One turn moves each row of this set onto another row. After a few examples, where does it send each row asked below?
J69: [ -2   6  -4  -4   5  -5   1  -7  11 -16 -24  15   8  15 -12 -13]
J841: [  0   4 -29   8  18  -9 -15   9   3  17 -11   2   1  -3  -1  13]
J159: [ -1  11  -9  24  -1  13   8   9  21  11 -11  17  13   0   1   6]
J711: [  8  23 -12  15   6   5  -9  11   4  21   3  -1  -4  -2   6   0]
J894: [  1  20   5 -20   6  11   3  -6  -3  -9 -15  15  12  13  -2  -1]
J15: [-10  -2  -4  -4  14   8 -20   6  -3  -4 -27  12   6   2 -14 -15]
J9: [-20   1  11  -2   6  13   8   9   5   6   0  18  17  14   5  -7]
J117: [  8  -3  -5  -7   7   7 -15   1  36  -2   0   6  13 -16   3  10]
J38: [ -9  21  -4   5  -7  -8 -24  -3   1 -17  -2   4   0   2   2   5]
J736: [  4   1   9 -11  28   4   0 -11  -4  -3  -9   8  24  -3  -7  -4]
J775: [ -3   4 -15  13  -2  -4 -11  22   0  -2  -7  -9   4   1  16  21]
J258: [  1  -8 -12  12  18   6  -2   3   0  14   0   4  19 -10 -11  25]
J127: [ -3  -1 -18 -14   0  -3   2   0  32   7   6  -5  -1 -12  -3   3]
J547: [-22  -6   7  -1   3  21   8  -8  10   4  -7   7  -4  18   3   2]
J696: [ -5   2  -2 -12  -5  11   4  -9  -1  -2 -20  11  18  17 -17 -12]
J585: [-14 -13  -7  -8   9  -6  14 -13  -5  -6  -7   1  12   1 -15  -7]
J189: [  1   7  -2  32   6   5   1   2  17  -1   0   5   7 -10  -1  17]
J303: [-10   1  10  -3   2  -4  -3  -3  -4 -11   0 -20  24   2  -8  14]
J994: [ 10   2   9 -17  10   2  -1  -5   1 -18 -22   4   2  16  -5  -3]
J468: [ 10  -7   6   8   3  22   9  14   8   9 -14  -9   1   7  -1  18]
J291: [ 10  -1  -1  11  14  11   2   3   5  15  -4 -24  10   0   2  19]
J166: [  1 -10   3  -3   6   1  -2 -12   8   2   1   7  -7  24  14 -10]
J756: [ -8  -9  -2  -2   9  -6  -8  -3  17   1 -18   5  11  21  22 -12]
J88: [  1   7 -11  -2 -13   5  17   6   2  15  -5  -2  14   0  21  14]
J342: [ -7  -5  -3 -19   4   5 -11   2 -20 -12 -10   6  -7   3  -1   0]
J496: [-13   5   2 -15  -3   6   6  -1   3 -19 -29   7   6  11  -7   2]
J494: [  6 -10 -11 -14  12   2  -5  13  22   2  14  -5  16  -1  -8  11]
J757: [ -5  -4  11  -1  16  -6  -2  13  11  -6  -5  13  -1  17  13 -13]
J812: [  1  -6 -17  11  -8 -10   5  14  14  -3 -18  -3   0   7  17  13]
J460: [ -9   3   1  -5 -13 -11 -19   6  -6  -1 -10 -17   4   1  -7 -11]
J235: [ -4   5  -8  12  -8  -9  12   5   7  15  -2 -10  17 -16  12   4]
J589: [ -9  -2 -14   2  11  -2  10   3   4  21 -11 -10   0 -19  -7  17]
J555: [ 22 -14  -6  13  -7   5   0   6   7  19  -6  -2   7  10   1  -5]
J521: [ -1  -9  -5 -14  -8  10 -13  19  22   6   2   1   2 -15  -7   0]
J452: [ -2  -1 -19 -14  -5  10 -14   5  20  -4  11   5   3  -3   3  20]
J638: [  0   2  -3   8   6   2  -2  -4   6  12  -9  10   9 -31   5  20]
J340: [ -3   9  18   9   5   7 -11 -15  13  -3 -11  -8  16  -9 -15   0]
J805: [-18   1  10 -11   6  17   1  -3  10   6 -17   6  16  12  22   3]
J700: [  8 -12 -18   7   0  -6 -18   3  -7   7  -1   8   2 -11   6  20]
J70: [  3  17  -1   3  10   4 -31  -2   0   3  -7 -10   9  15 -11  -4]
J239: [  5   6  -5 -19  -1  -8   4 -12  -3  -9 -13   8  16  17   0 -11]
J216: [20 19 -5 10 13  2  0 13 14  8 -6 10 -1  5 16  6]
J156: [ -2   8 -21 -14   9  13 -17  11  29  15  -1  -1  11  -2  -4   4]
J526: [  9  -4  -7   5   8  -4 -15  12   1  19 -13   3 -10 -21  -3   2]
J448: [  8 -11  -6  21 -13   9 -18   5   5  15 -11  -8   3  -5   2   1]
J84: [-18  27  -2   1   4  -9   5 -13   8  -2   1  -8  12  -3  -8   1]
J3: [-11  12 -22 -12   6   3 -16 -14  -9   0 -13  16   8   7   3  -7]
J569: [-13   7  -2  -7  20  -2   4 -20   9 -16 -22   8   4  -8   1   5]

J70 turns into J303
J291 turns into J775
J69 turns into J696
Now these:
J555 turns into J88
J9 turns into J166
J258 turns into J700
J452 turns into J117
J585 turns into J3

